One turn sends every row of this set to another row. A few are shown first. Where does it send the rows asked after them?
q_836: [ -3   2   3   4   4  -2 -23 -14   3  -6  11   8  -9  11   8   2   5 -10
  12  -1  10  -5   0  -4   0   8  10  14   0  -1   1  -2  -2  -7  -2 -13
  -3   3  -7  -1  -2  -7   5]
q_772: [ -2 -12   8   2   0   5  -8   5   1   7  -9  -6  -3  -4 -20  -1  16   3
   3  -6   2  -9  -4   4   2   6  11 -16  -3   9   4   3   8  -3  -5   2
   5  -2   9  -1   3   9   9]
q_810: [ -5   0   3  -8   0   9   9  12  -6  13  -6   8  -4   7   1 -10   9 -14
   2  -8   0   3  10   6  -1  -5  -4  -9  -6   5  -5   3  -3   3   9  -3
  -5  -3  -3 -25 -12   8  -3]
q_298: [ -4   4   6  -8  -1 -13   2   5   9  -6  -4  -1  10  -1  -5  17   6   6
 -12 -14   4  -8 -14  -2  -6  11  -2  -9   6  -9  -2  -2  -6  -9  -3  -1
  -1   6   8  -8 -14  -1   3]
q_835: [  0   1  -1   6   3  -1 -22 -10  -2  -8  10  14  -5  13   8   4   4  -5
  11   5  12  -5   2  -3  -1   9   7   9  -2  -3  -6   1  -3 -13  -7 -11
   0   3  -7  -2  -3  -7   3]
q_190: [  2  -1  -1   3   0  -2 -20 -10   1  -6   6  13 -12  10   5   6   4  -7
  15   1  11  -8   3  -3  -5  10  10  12  -1  -3  -3  -4  -4  -5  -7 -13
  -4   4 -10  -2  -3  -8  10]
q_31: [ -1   4  -6   0  -6   3  24  11  -2   2  -3 -10   3  -5  -1  -6  -8   1
  -8  -4  -9  -5 -14  -3  -4 -10  -7  -1   3   3   9   2   6   7   3  12
   8  11  -4   9   2  -1  -1]
q_280: [  9   2   4  -1 -10 -13   7   2  -9   2   2 -13  -6  19   9  -2   9 -14
   7   3   3  -9 -14  -3  -1 -11  11   4   3  -2  14   6   6  -6  -2  -3
  -2   3  -4  10  -4   2   7]
q_788: [ -8   7   0  -9  -5  -4 -16   8  -1  -2   7   1 -19  -3   9  -3   4   4
  -4   7  13  -7   6 -12   6  -3  -9  -2  -3  -6   2   2   9   7  -8   2
 -10  -8  -1  -4   0   9  -9]
q_592: [-13   4  -7  10   9  16  -3  -1   6  -6   4  12  -2 -12  -6   0 -11   6
  -4   1   2  -4   5  -2  -4   9  -6   6   0   2  -8 -10  -1   9   5   4
   3   9  -5   1   2 -12   0]
q_778: [ -5  16  -6  -3  -3  -3  12   3   4   1   0  -5  -1  12  18  15 -12  -3
   4  -8   5  18   1  12 -10   6  -7  10   6  -5  -9  -1  -4  -4   6  -5
  -6  -7   4  -4 -11  -8   0]
q_816: [ 12  -1  -3  -2 -16 -13   6   1  -8   0   0 -11  -7  19  10  -1  13 -13
   6  11   4  -4 -14  -6  -1  -9   9   2   1  -3   8   6   7 -11   0  -3
   1   2  -4   6  -5   4   5]
q_326: [ -6  12  -2  -2   2  -6  11   1   4  -1   7  -5  -2   7  18   7 -15  -7
   4 -14   4  19   1  12  -5   6  -6   9   9  -6  -6   1  -2  -7   5  -8
  -3  -3   3  -1 -15  -8   1]
q_953: [  3   0   0  11  -4  14  -2   5  -6  10  -3 -11  -3   8   4  -8  -2  -9
  18  -2   0  20  10  13   2   3   5   9   2  13  -4   5  11  -2   4   2
   3  -9   4   3   4   4   7]
q_255: [  4 -12   6   2   1   3  -8   7  -6   4  -7  -5   3  -1 -21   3  15   3
   1  -6  -1  -9  -2   3   4   6   7 -11  -1  11   1   7   9  -5  -7   6
   2   0   6  -2   7  11   3]
q_104: [ 11   2   3   1 -15 -13   6   2  -9  -2  -2 -12  -6  21  11  -3   8  -7
   7   8   7  -8 -16  -5  -3  -6   9   4   3   0   9   9   3  -7  -7  -5
  -2   2  -4   9  -5   4   8]
q_676: [ -4  12  -4   0  -7  -2  10   0   7  -2   1  -4   0   9  19   7 -14  -6
   2  -8   8  20   0  12  -4   9  -9   8  10 -11  -9  -2  -2 -10  10  -6
  -3  -3   2  -4 -14  -6  -1]
q_851: [ -1   1   1   4   6  -3 -22  -8  -1  -6   6  12  -7  12   5   1   4  -8
   9   2  10  -6   3  -5   1  14   9  15  -1  -1  -4   2  -4  -6  -4 -14
  -6   3  -7   0  -4  -7   9]
q_755: [  8   3  -3  -4 -14 -14   8   1  -5   2  -4 -11  -7  19  14  -2  10 -12
   8   6   5  -9 -11  -4  -3  -6   9   0  -2  -2  16   6   4  -5  -8  -6
   0   0  -8   7  -5   4   8]
q_703: [ -6   7  -9   2  -4   4  24  10   0   1  -7 -13   3  -3   4  -8  -5   0
 -12   5  -4  -5 -10  -3  -2  -7  -7  -7   0   2  10   0   7   8   4  12
   7   3  -3  10   1   0  -3]
q_103: [  5   6  -4 -11 -10   4  -5  14  11   3  -1   7 -15   3   7  -6  -3   2
   4   2  -6 -12  16  -2   2  -4 -12  -2 -14  -2   2   5  -4   3   0  -2
  -8   6  -4  -9   3   4 -12]
q_175: [ -9   1  -3  -5  -8  -7   4   1  -8  10   3  -2  -5  -8  -1  -8   3 -10
   8  -3   7   5  10   6 -16 -11  -7 -14   1  -3  -3  -6   2 -14   7   0
  -1  -8   0 -20 -14   3  10]
q_131: [ -5  14  -2  -1  -1  -4  11   1   5  -5   4  -5   2  10  20   9 -12  -6
   3  -8   4  21  -1   7  -9   8  -9   8  10  -7 -11  -1   2  -6   5  -6
  -2  -4   5  -4 -15  -2   4]
q_286: [  2  -5   0   8   3  10  -4   6  -5  11   3 -11  -7   9   5  -9  -6  -9
  17  -4  -1  20   6  15   3   2   4   5   1  17   0   8   8  -1   3  -2
   2  -5   5   4   5   3   4]
q_496: [-12   4  -9   9   9  11  -4   0   8  -7   3   8   3 -16  -3  -3  -8   1
  -6  -4  -2   1   8  -3  -1  13  -7   8  -4   0  -7  -8   0   5   4   4
   6  12  -8  -1   3 -10  -1]
q_226: [  4 -10   8   4  -3   5 -10   8  -1   9 -11  -5   5  -3 -21   0  14   3
   4  -8   0  -9  -3   4   5   6  11  -8  -2  10   5   4   3  -5  -5   6
   4   2   9   0   6   5   5]
q_522: [ -9  -6   7  -2  -4   8  -6  15  -4  10  -5   8  -4  10   8   2  13  10
  -2  -6   4  -3   2   4   1  -6  -7   0  -1   1  -7   4 -14   8   2   3
  -7 -16   3 -12  -2   6 -14]
q_169: [  2  -2  -2   4  -1  14  -5   4  -6  10  -3 -12  -8   7   2  -7  -6  -4
  17  -1   2  22  11  16  -1   1   3   5  -5  11  -1   3   6  -1  -1   0
   2 -11   6   6   5   3   7]
q_291: [ -8   5   8  -6  -2 -12   6  -1   8  -4  -2  -3   5  -5  -6  19   7   7
 -11 -20   2  -8 -14   0  -6   7  -1  -5   7 -10   1  -2  -5 -10   2  -2
  -4   5   4  -5 -13  -3   0]
q_111: [  1 -12  10   5  -1   4 -10   5   0   9  -6  -7  -1  -4 -18   3  16   5
   2 -10  -2  -8 -10   3   1   4  10 -10  -1  14   6   6   6  -3  -1   5
   1   3   5   0   7   8   2]
q_197: [  2   8  -7   5 -19   3   7   7   6  10  -2  10 -11   6  -1 -12  -8  -7
   4  -5   3 -16   8   6  -5 -14  -9  -4  -5  -1  -7  -2   6  -8   6   3
 -14  11 -11  -8  -5  -4   3]
q_61: [ -8   4   5  -6  -6  -8   6   1   8  -7  -6   2   6  -3  -6  19   7   7
 -11 -11   4  -8 -15  -1  -2  10  -3  -8   7 -10  -4   2   0 -13  -3   1
  -4   5   3  -8 -18   1   0]
q_115: [-13   4  -7   5   9  14  -6  -5  10  -6   5  12   0 -14  -2  -2 -13   5
  -3  -9  -2   0   1  -3  -2   9  -8   8  -1   4  -3  -5  -3   6   3   2
   7  12  -6  -1   2  -9  -3]
q_72: [ -1   6  -7   6 -12   2  25   9   1  -2  -5 -16   4  -7   3  -8  -4   2
  -8   2  -5  -1 -11  -3  -5  -7  -7  -5   0   1   6   0   7   5   2  13
  10  11  -5   7   2   1  -2]
q_555: [  0   1  -9   0  -9   4  26   9  -3  -1  -9 -12   3  -4  -2  -8  -3  -3
 -11   1  -4  -3 -10  -3  -1  -6 -10   0   2  -2   6   0   6   7   6  13
   7   8  -5   6   3   5  -1]
q_734: [-11  -6   2   0 -13  -8 -11   4  -7   7   5  -2  -6  -4   6   4   7  14
   5   0  10  -1   2   4 -14 -13 -10  -5   7  -7  -6  -5  -8  -9   0   7
  -3 -20   5  -8  -5   2   0]
q_230: [  8  -3  -1   7   0   9  -5   7  -6   9  -1 -12  -4  10   4  -9  -6  -9
  16  -1   5  19  13  15   3   5   2   4   1  10  -3   4   7  -4   5   0
   3  -6   5   3  11   4   2]
q_351: [-11   8  -2   5 -14  -5  -4   1  -4   5   6   3 -14  -1   3  -8  -1  -4
  -4   1  21 -11  -3  -4  -2 -15  -6  -5   7  -6  -7  -6  19  -3  -1   7
 -17  -3  -8  -2  -9   1   5]
q_649: [-10   6   5  -4  -2 -12   8   4  11  -2  -6   2   5   1  -4  20   9   3
  -9 -14   5 -13 -14   0  -6  11   1 -11   8  -8  -5  -1  -3  -7   2  -3
  -3   3   7 -11 -12  -3   1]
q_478: [-12   3  -7   7  10  16  -3  -2   3  -8   1  12   5 -11  -4  -4 -12   5
  -5  -5   3  -4   6   0   0  12 -11   8   0  -2  -7  -5  -5   5   0   4
   6   9  -8  -2   5  -6  -4]

q_280 moves to q_291
q_788 moves to q_522
q_592 moves to q_169
Where do these go?
q_72 moves to q_131
q_835 moves to q_255

One turn sends every row of this set to another row. A few are shown first. Where does it send the rows asked after them?
q_338: [ -6   1 -10 -11  11 -18   1   3  -9  -1   7  14   0   4  -3]
q_65: [ -5  -5  -1 -20  17  11   4 -15  10  -3   6  -1   8   0   4]
q_777: [-2  0 -7 -8  6  0 14  3 -9  7 21  2 -2  7  7]
q_264: [ -1 -20  -5  -6  14   1   2  -9   6   5  13  -1   3  -5  14]
q_336: [  3   4   4  -7   8 -13   3  -4   6   0   6   3  -2   5 -16]
q_17: [  1   0 -18  -9  13   2  17   2  -5  18  -6   1   4 -10  12]
q_544: [-14   6 -20  -7   3  13   8   0   5   4 -11   5   4   0  -7]
q_455: [  3  -8  -1  -4   5  -1   6  -2   6 -17  -1   7   8   8   3]
q_875: [ -1   3 -12  -5  14   2   7  -9  -4  22  -2  -7   5 -15   8]
q_493: [-17   9  -8   4  15  -9  -8   0   6  -2   5   3  -8  -8   0]
q_666: [-11 -14 -10 -15  16  -4  10 -10   5   3   3  -3  -1   6  15]
q_551: [-11   2  16  -8   5   2   0  -5  12  -4   0   0   2  -1   0]
q_892: [ -2   1 -10  -8   6   3   5  -9   0   8  -6   5  10 -10 -21]
q_487: [ -4  12 -10 -20  14   7  12  -2  -1  -3  12  -3  -2   5  -5]
q_451: [  1  12 -10   3  16  -3   1  -4 -11  20  -4   2   1  -3   2]
q_119: [  0   0  -4   4   1 -11  -2  -1  -3  14 -11  10  10  -5   7]
q_658: [  2   7 -15   3   8  -7   7   5  -2  22  -6   8  -1  -2   5]
q_457: [ -9  -6   7 -11  16   6  14   8  -6   0   8  -1  -1 -11  11]
q_818: [  1   1 -13  -9  14  -2   9  -5  21   3  11   1  -4  -7  -8]
q_750: [-4  5  4 -9 22 -9  1 -3 -6  3  7 20  4  1 -4]
q_429: [ 1 -6 -3  2 -6 11 14  4  1  6 -5 -1  6 -3 -7]
q_822: [ -7  10  -9   1   9   1   3   2  10 -10   1   1  -8  12  -1]
q_542: [-18  -6   3  -3   0 -10   3   6   3  -3  -1  -3  -4  -5  11]
q_354: [ -5   8  -2   5  11  -1  -2  -1 -10   8 -16   8   8  -3  10]
q_758: [-10   7 -11   7   3  -2  -3   2   8  -1  13  11  -2  -3   8]
q_824: [-24   4   4 -15  10  -7   4   1   3  -3  -4   6   1  -6  10]
q_376: [ -5 -13   1  -4  19 -12  -1  -8  -7  -9  -3   1   4   0   4]
q_969: [ -1  -8 -18  -2   0   3  11  -4   0   2 -13   0   6   6  -9]
q_483: [ -8  -2 -16  -7  25   3   2   1  10   8  12  12  -6  -3   8]
q_527: [ -5  -6   0  -2  13  16   6 -10   2  11 -12   0   5   6  -7]
q_974: [ -6   3  -6 -12   7  20  10  -2  -6   8  -5   9  11   3  -8]
q_27: [  0  -3  -1 -14   3   7  17   5  12  -8   8   1   6 -13   2]
q_128: [ -1  -5  -9   2   3  14   5  -5  13  11  -3   6   9 -11 -10]
q_94: [ -2  -9  -9  -2   8 -14  -1 -11   0 -13   4   5  10  -9   3]
q_712: [ -4  -4  -2  -6   3  -2   3  -7  -4  14  -9   0  14 -18  12]
q_259: [-11   4   1  -3   6   5   8  -5   2   8 -15  -6   1  -5 -15]
q_536: [ -4  -3  -8  -7  13   3   8  -3  -6   8 -16   4  12 -10  17]
q_306: [ -5  -4   3  -5  12  -5  16  -1  -2  -4   7 -10  -1 -19   4]
q_792: [ -2   5  -6 -10  12   0   5   2  -9   7  23   5   1 -11  -1]
q_490: [-2 -2 -1  3 28  1  7 -5 11  9 11  3 -9 -6  2]

q_338 moves to q_792
q_451 moves to q_17
Where do these go?
q_822 moves to q_818
q_490 moves to q_666
q_544 moves to q_128

